128 stands for zero in the data rows.
Some points:
[146 144 105 138  84 121 149  54 166 123 139  51 189 139 180 128 136  88  92 123 126 107 158 129  77 153 132 112 111 164 151  88]
[111 122 111 126 149 116 120 145  85 133  96 146 134 135 160 170 133 137 113  99 173 154 188 118 144 151 144 141  91 101 147 179]
[177  79 120  71 168 153  72 146  86 134 144 117 172  95 135 132 129 135 144 100  93  97 126 135 109  70 118 100 137 156 154 144]
[208 108 153 140 109 111 165 202 152 130 194 133  67 124 134  78 157 114 138  77  78 124  95 130 109 133 148 148 127 103 161  96]
[104 145 178  97  91  51 143 121 127  89 166 147  99 151 143 156 157 118 162 130 142 101 141 123 117 112 144 196 142 118 170 176]
[157 131 101 106 100 120  90 152 125 141  83 153 160  91 166 105 119 117  66 165 117 129 144 150 139 167 118 185  84  91 137  36]
[181 145 164 165 163 103  91 166 114 190  47 118 131 170  86 131  86 123 147 145 130 165 136  75 169 112 117 101 144 147  96  58]
[150 158 102 165  93 128  56 126 113 117  66  71  93 124 145 107 184 103  89 130 147  77 145 159  95 117 136 129 113 138 181 160]
[121 119 133 139 118 157 138 159 128 153 142 151 170  98 142 139 122 115 168  91 140 104 125 114 153 188 158 145 143 164 102 124]
[ 99  63 163 150 162 188  84 145 150 124  78 130 114 132 177 114 121 156  90 135 130 148 169 115  90 116 125 174 166 177 110 157]
[148 132 139 143 144  86 137 119 133 140 142  69 141  57 194 217 118 170 138 145 131 171 118  57 113 109 149 141 137 152 103 126]
[102 122 153 117 141 133 113 143 150  97 164 163 141 215 139 188 187 140 139 167 126 177 133 126 157 171 123 106 147  61 170 115]
[ 94 136 146 107 139 122 166 117 121 184 138 208 143 117 163  66 118 125 175 203 170 103 101  84 148  91  99 144 114 164 163 186]
[180 141 131 141 115 117  78 122 204  76 138 142 132 161 123  74 146 174 176 171 221  94  94 109  65  96  83 129 114 175 140 114]
[102 140 156 116 115 117 113 186 160 191 169 123  82 159  98 156  92  78 115 134 125 129 144 101 130 151 134 177  66 143  48 105]
[123 164  90 120 149  91 113 132  70 112 108 134 146 169  96 140 143 149 144 137  87 139 132 118 109 132  65 158 102  72 142 107]
[116 139 115 186 133 123 164  94 162 122 137 189 106 133  93 116 128 168 163 142  71 145 128 133  72 123 127 146 129 119  95 165]
[151  98  89 108 117 169 134  97 167  77 129 110 127 104 124 121  92  99 168  80 137 139 139 155 160 140  99 186 142  83 125 103]
[ 31 141 114  90 126 135 158 104 117 172 116 147 132  98  99 123 125 160  98 130  67  78 113  85 108 173  96 133 166 156 145 120]
[169 171 145 132 194 120 148  84 187 143 156 111 127 140 159 142  99 146 163  97 170  78 156 164 173 148  98  94 130  64 156 122]
[ 95 154 104 181 126 148 112  82 167 138 130 106 105 106 126 145  87 198 106 164  77 111  29  98 126 146 149 129 147 110 179 110]
[100 186 166 175 137 131  94 142  99 127 127 166  98 126 118 176  47 157 178 128 162 108 172 204 126 117 130 158 173 146 160 114]
[125 124  62 144 111 161 144 194 127 118 126  81 143 191  74 130 134 127  93 147 106  36  99 152 202 100 143 142 153 158 122 149]
[149 132 119 140 107  98 129 117  49 148 111 134 142 114 166 106 126 149 181  66 147  72 102 138 100 167 169 173 139 153 113 142]
[139 107 134 134 147 174 153 124 125 143 106 171 156 148 111 168 145  71 153 107 112 117 122 150 144  97 129 149 100 138 203  90]
[113 170  99 145 168 144 142 173 155 139  80 151 153 173 168 177 147 169 168 106 135 180  83 129 109 128 135 164  84 124 139 119]
[171  78 195 147  95 135 159 110 114 125 102 104  84 140 137  99 110 175 141 178 107 172 140 151  77 112  85  69 135 105 120 160]
[ 78 103  87 127 144 141 128 144 171 156 103 103  65  94 133  88 173  82  82 131 164 135 122 146 221  86  71 144 101  93 162 144]
[161 115 105  78 170 164 177 118 122 140 146 135 122 116 120 168 154 159  94 113 150 129 115 109 105 107 217  88 117 100 154 115]
[204 169 118 184 133  87 187 132 121 122  93  91 154  72  88 117 130  78  91 146 102 164 146 152 114 169 101 128 171 106 150 190]
[ 78  41  77 105 179 119 133 119 100  91  91 101 116 147 169  68  57 129 129 134 169 168 111 129 120 192 118 139  99 139 145  99]
[ 97 147 178 131 138 121 147 127 184 146 130  86 140  92 118 104 100 104 141 154 130 133 159 116 127 154 132 142 152 104 123 126]
[176 122 107 162 172 192  91 126  72 117 182 137 120 127  98 113  92 198 108 127 142 187 132  99 106 156 148 175  91 145  71 216]
[107 183 108  75 142 119 125 206 141 144 159  59 114 160 160 113  95 115 180 144 127 104  99 144  80 183 117  70 160 143 145 126]
[148  93 137  80 120 174  87 112  98 155 112 164 131 115 137 119  91 102 144  95 128 159 128 103 129 152 167  95 127 157 191 165]
[163 174  78 117  97 176 102 101  84 132 110 141  64 137  84 143 167 112 155 133 112 130 107 127 138 156  92 160 174 143  79 109]
[ 88 123 143 107 217 149 159 110 102 140 136  69 184 123 133  99 206 114  98 128 186 111 125 140 103  98 149 157 105 129  54 128]
[158 218  95 111 109 114 129  80 141 113 121 181 164 130 158 137 115 102 118 110 184 167 123 120 181 118  76  61 164 164  74 165]
[102 141 122  59 113 135  91 131 159  81 115 124 144  57  75 109 133 146 187 109  67 163 175  69 152 130 119 127 148 119 143 118]
[ 97 151 175 148 125  78  66 122 138  84 104 163 121  90 117 174 129 165  88 142 167 133 103 124 170 120 200  72 147 114 138  82]
[102  86 180 126  62 137 123 103 165  99 137 181 155 122  85 129 176 103 131  86 182 115  97 122  78 135 132  79  89  96  71 104]
[ 97 165 135 135 122 134 127 124 123 113 160 124 103  93 121 154 179 111 128 136 137 135 149 114  86 162 148 159  83 193 162 118]
[138  93 108 122 142 102  88 115 160 148 194  88 184 206  58 127  67 113 107  67 148 146 146 123 127 126  85 133 151 148 154 110]
[170  96 218 147 138 157 151  86 159 150 156 139 137 103  74 123 128 111 111 152 145 121  78 118 183 214 148 160 140 162 171 156]
[ 89 122 121 117 130 158  87 137  97  66 124  73 172 150 162 195 102 102 152 105  61 126  88 153 130 161 108  88  81 116 135 163]
[118 141 127 160 192 142 135 181 118 118 145 156 130 100 188  80 142 103 128 137 129 133 146  83 129 111 161 111 148 115 126 151]
[ 54  98 149 156 150  90  74 118  90 182 158 123  88  71 118 115 135 143 136 121 139 118 118 176 124 181  79 109 119 123 145  94]
[145 101  95 150 113 162 122 117  83 115 125 118 126  70 124 194 133 122 121 168 134  71 164  95 116 115 110 110 160  71 124  81]
[113 117  98 100 163  85 136  64 115 133 143 190 120 147  77 141 101  81 148 175 123 128 187 150  42 106 129 110 131  99  98 122]
[115  52 115 152 133  77 191 150  99 142 113 143 127 146 162 166 181 122 166 125  80  82 138  88 179 129 119 120 148 191  83 168]
[145 120 121 108 158  59 108  84 126  96 121 154  93 149 127 119 152 143  99 147  60 128  86 182 168 132 163 180 165 134 132 114]
[113 146 125 114  85 137 113 153 145 177 128 146 221 113  93 109 143 173 128 215  94 139 168 209 150  95 151 122  70 146 133 152]
[ 75 165 144 125 137 121 186 168 118 111 148 168  92 121 109 112  55 140  50  76 168 152 109 154 127 107 116 119 110 151 122 141]
[128 155 129 181  94 186 130 145 110 159 172 154 136 134 229  75 132 114 127 116  93 132 151 156 118 135 141 106 145  83  73  87]
[116 139 126 157  76  98 159 139  89 111 105 162 140 130  97 103 128 127 137 128 171 174  66 102 102  78 139  27 122 104 138 104]
[145 136 166  86 116 180 121 144 181 136 100 148  79 106 161 115 133  65 149 130  71 192 162 143  94 103 113 148 130 166 137 114]
[128 170 112  62 135 103 134  64 126 148 123 167 104 139 120  92  69 100 102 134 116 121 117 155 114 125 172  83 130 121 106 161]
[123 114 135 108 124 140  98 117  69 122 160  73  81  95 129 164 160 109 146 101 182 170 130 170 118  89 179 116 111 128 142 163]
[104 126 116 158 150 191  87 128 132 110 172 117 126 120 132 145 124 103 122 117 122 100 130  85 121  58 138 176 145 105  97 114]
[ 90 145  92 178 118  98  84 142 162 194 140 116 188 133  76  91 190 120 110  93 117 182 137 121 124 149 120 150 188  72 146 210]
[125 109 150 126 152  97  79 138 133 143 144 147 134 137 110 129 117 144  86 121 106  64 177 101  98 124  87 116 144 110 132 109]
[169 113 172 104 117 108 147 123 139 116 125  93 107 172 140 148 153 150 108 113 123 109 137  76 154 137  75 149 146  75 121 112]
[132 132 121 186 127 124 117 102 132  95 163 121  77 172 168 141 115  68 102 181 110 129 161  95 160 139 156 115  40 157  96 131]
[ 94  94 140 118  70 132 121 105 173 148 151  90 105 112 119 136 118 169 194 183 155 138 158 202 186 109 132 107 131 135  67 140]
[101 104 138 116  51 138 141 125 124  92 135 159 174 101 155 183  97  85  61 138 159 179  48 140 106  86  62 161 174 153 114 131]
[129 117 117 119 145 150 127 128 126 173 110 121  65 153 121 120 136  83 165 134 146  96  83 117 143 108  95 118 134  78 131 131]
[114 165  90 123  64 151 137  57  97 149 107  90 142 183 138  62 162 162 148 123 153 149 172  87 148 115 178 146 127 127 147  95]
[147 105 140 154 120 136 120 143 127 120  69 126 125 139 107 103  89  85 135 123 111  68 148 127 138 155 179 106 139  87 116  92]
[128 144 147 140 129 169 203 184  74 106 176 141 136 123  99 119 186 144 108 148 149 128 160 162 129 149  75 109 168 149 163  69]
[165 100   4 150 139 111 152 199 142  70 148 137 107  83 117 142 138 130 140 171 150 136 156  94 150 173 137  82 131 158 132 116]
[164 114 111  95 108  95 140 167 137 134 113 120 160 146 138 162  99 109 125 188 168 111  76 157 107  93 163 179 195  82 112 151]
[118 131 163 114 157  91 108 115 132  93 128 144 153 144 110 114 174 143 129 147  97 134  87 183 125 148 116  81 131 193  75 138]
[139 189 165  75 147 130 114 151 141 141 137 107  86 171 148 147 115 113  85 116  83 108 139  63 104 113 110  88 154 155 131 110]
[133 124 164 127 153  90 187 103 124  47 117 110 153 135  93 101 100 144 115 159 130 145 173 164 160  84 163 165 141 153 178 102]
[138 151 164 151 154 167 124 142 116 153 108 116 146  97  80 141 121  88 142 166 112  95  97 131 127 130  82 132  39 108 155 172]
[146 134 136  78  52  86 158 142  83 148 200 125 127 103 136  95  93 201  94 145  91 116 131 113 169  88 122 135  89  93 135 155]
[220  82  88 115 127 120 115  92 133 227 154 154 119 146 173 145 146 157  81 126 146 180 122 183 124 113 142 124 119 153 118  99]
[108 124  97 145 153 105 110 128 190  65 124 187 147  72 144 100 140 158 106 108 109  73 102 175 126  79 136 109 111 130 104 153]
[152 108 143  80 139 129 126 131 109 116  91 130 168 116 159  94 172 110 150 133 136 146 110 106 144 148 177 158 108 113  88 105]
[151 111  93  76 118 146 175 145 166 154  39 130  99 125 128 198 150 218  99  57 168  85 169 134  95 157 130 119 101 149 112 154]
[127  93 156 145  67  62 111 159 145  78 113 161 149 130 116 114  79 127 133  65 168  98 124 100 133 132 108 129  72 115 115 181]
[ 97 127 170  94  86 163 154 139 123  78 105  92 114 193 105 113 111 153 104 146 127 130 132 130 102 162 160 113 189  82 103 172]
[134 180 175 105 180 114 137 127 119 132 113  77  95 101  89  92 150 138 137  58 101 160 112 126 158  94 109 125 128 131  82  70]
[ 94 123  82 174 119 114 183 121 137 133 120  66 149 125 109 159  84 125 175  82 121 146 120 118 106  92 147 148  70 143 135  74]
[152 145 152 179 126 188 137  77 103  97 124 147 136 158 170 122 135 140 125  90  64 112 119 107 185 129  99 111  88 149 126 145]
[105  74 103 167 115 115 141 102 126 160 137  98 107 156 150 124 166  91 140  96  97 173 153 137 133  98 159  87 183 166 160 125]
Along one direction, these points spread out more than along any other. How many in every 100 of the points above lie lower along it than each point below? Answers are rounded to whole numbers. More than half of the points above lie lower than the first one.
[127  93 156 145  67  62 111 159 145  78 113 161 149 130 116 114  79 127 133  65 168  98 124 100 133 132 108 129  72 115 115 181] 5
[ 94 123  82 174 119 114 183 121 137 133 120  66 149 125 109 159  84 125 175  82 121 146 120 118 106  92 147 148  70 143 135  74] 95
[111 122 111 126 149 116 120 145  85 133  96 146 134 135 160 170 133 137 113  99 173 154 188 118 144 151 144 141  91 101 147 179] 53
[171  78 195 147  95 135 159 110 114 125 102 104  84 140 137  99 110 175 141 178 107 172 140 151  77 112  85  69 135 105 120 160] 21
[157 131 101 106 100 120  90 152 125 141  83 153 160  91 166 105 119 117  66 165 117 129 144 150 139 167 118 185  84  91 137  36] 86
[150 158 102 165  93 128  56 126 113 117  66  71  93 124 145 107 184 103  89 130 147  77 145 159  95 117 136 129 113 138 181 160] 87
[147 105 140 154 120 136 120 143 127 120  69 126 125 139 107 103  89  85 135 123 111  68 148 127 138 155 179 106 139  87 116  92] 72
[ 97 127 170  94  86 163 154 139 123  78 105  92 114 193 105 113 111 153 104 146 127 130 132 130 102 162 160 113 189  82 103 172] 26
[163 174  78 117  97 176 102 101  84 132 110 141  64 137  84 143 167 112 155 133 112 130 107 127 138 156  92 160 174 143  79 109] 93
[118 141 127 160 192 142 135 181 118 118 145 156 130 100 188  80 142 103 128 137 129 133 146  83 129 111 161 111 148 115 126 151] 55
[125 124  62 144 111 161 144 194 127 118 126  81 143 191  74 130 134 127  93 147 106  36  99 152 202 100 143 142 153 158 122 149] 74
[107 183 108  75 142 119 125 206 141 144 159  59 114 160 160 113  95 115 180 144 127 104  99 144  80 183 117  70 160 143 145 126] 51
[121 119 133 139 118 157 138 159 128 153 142 151 170  98 142 139 122 115 168  91 140 104 125 114 153 188 158 145 143 164 102 124] 64
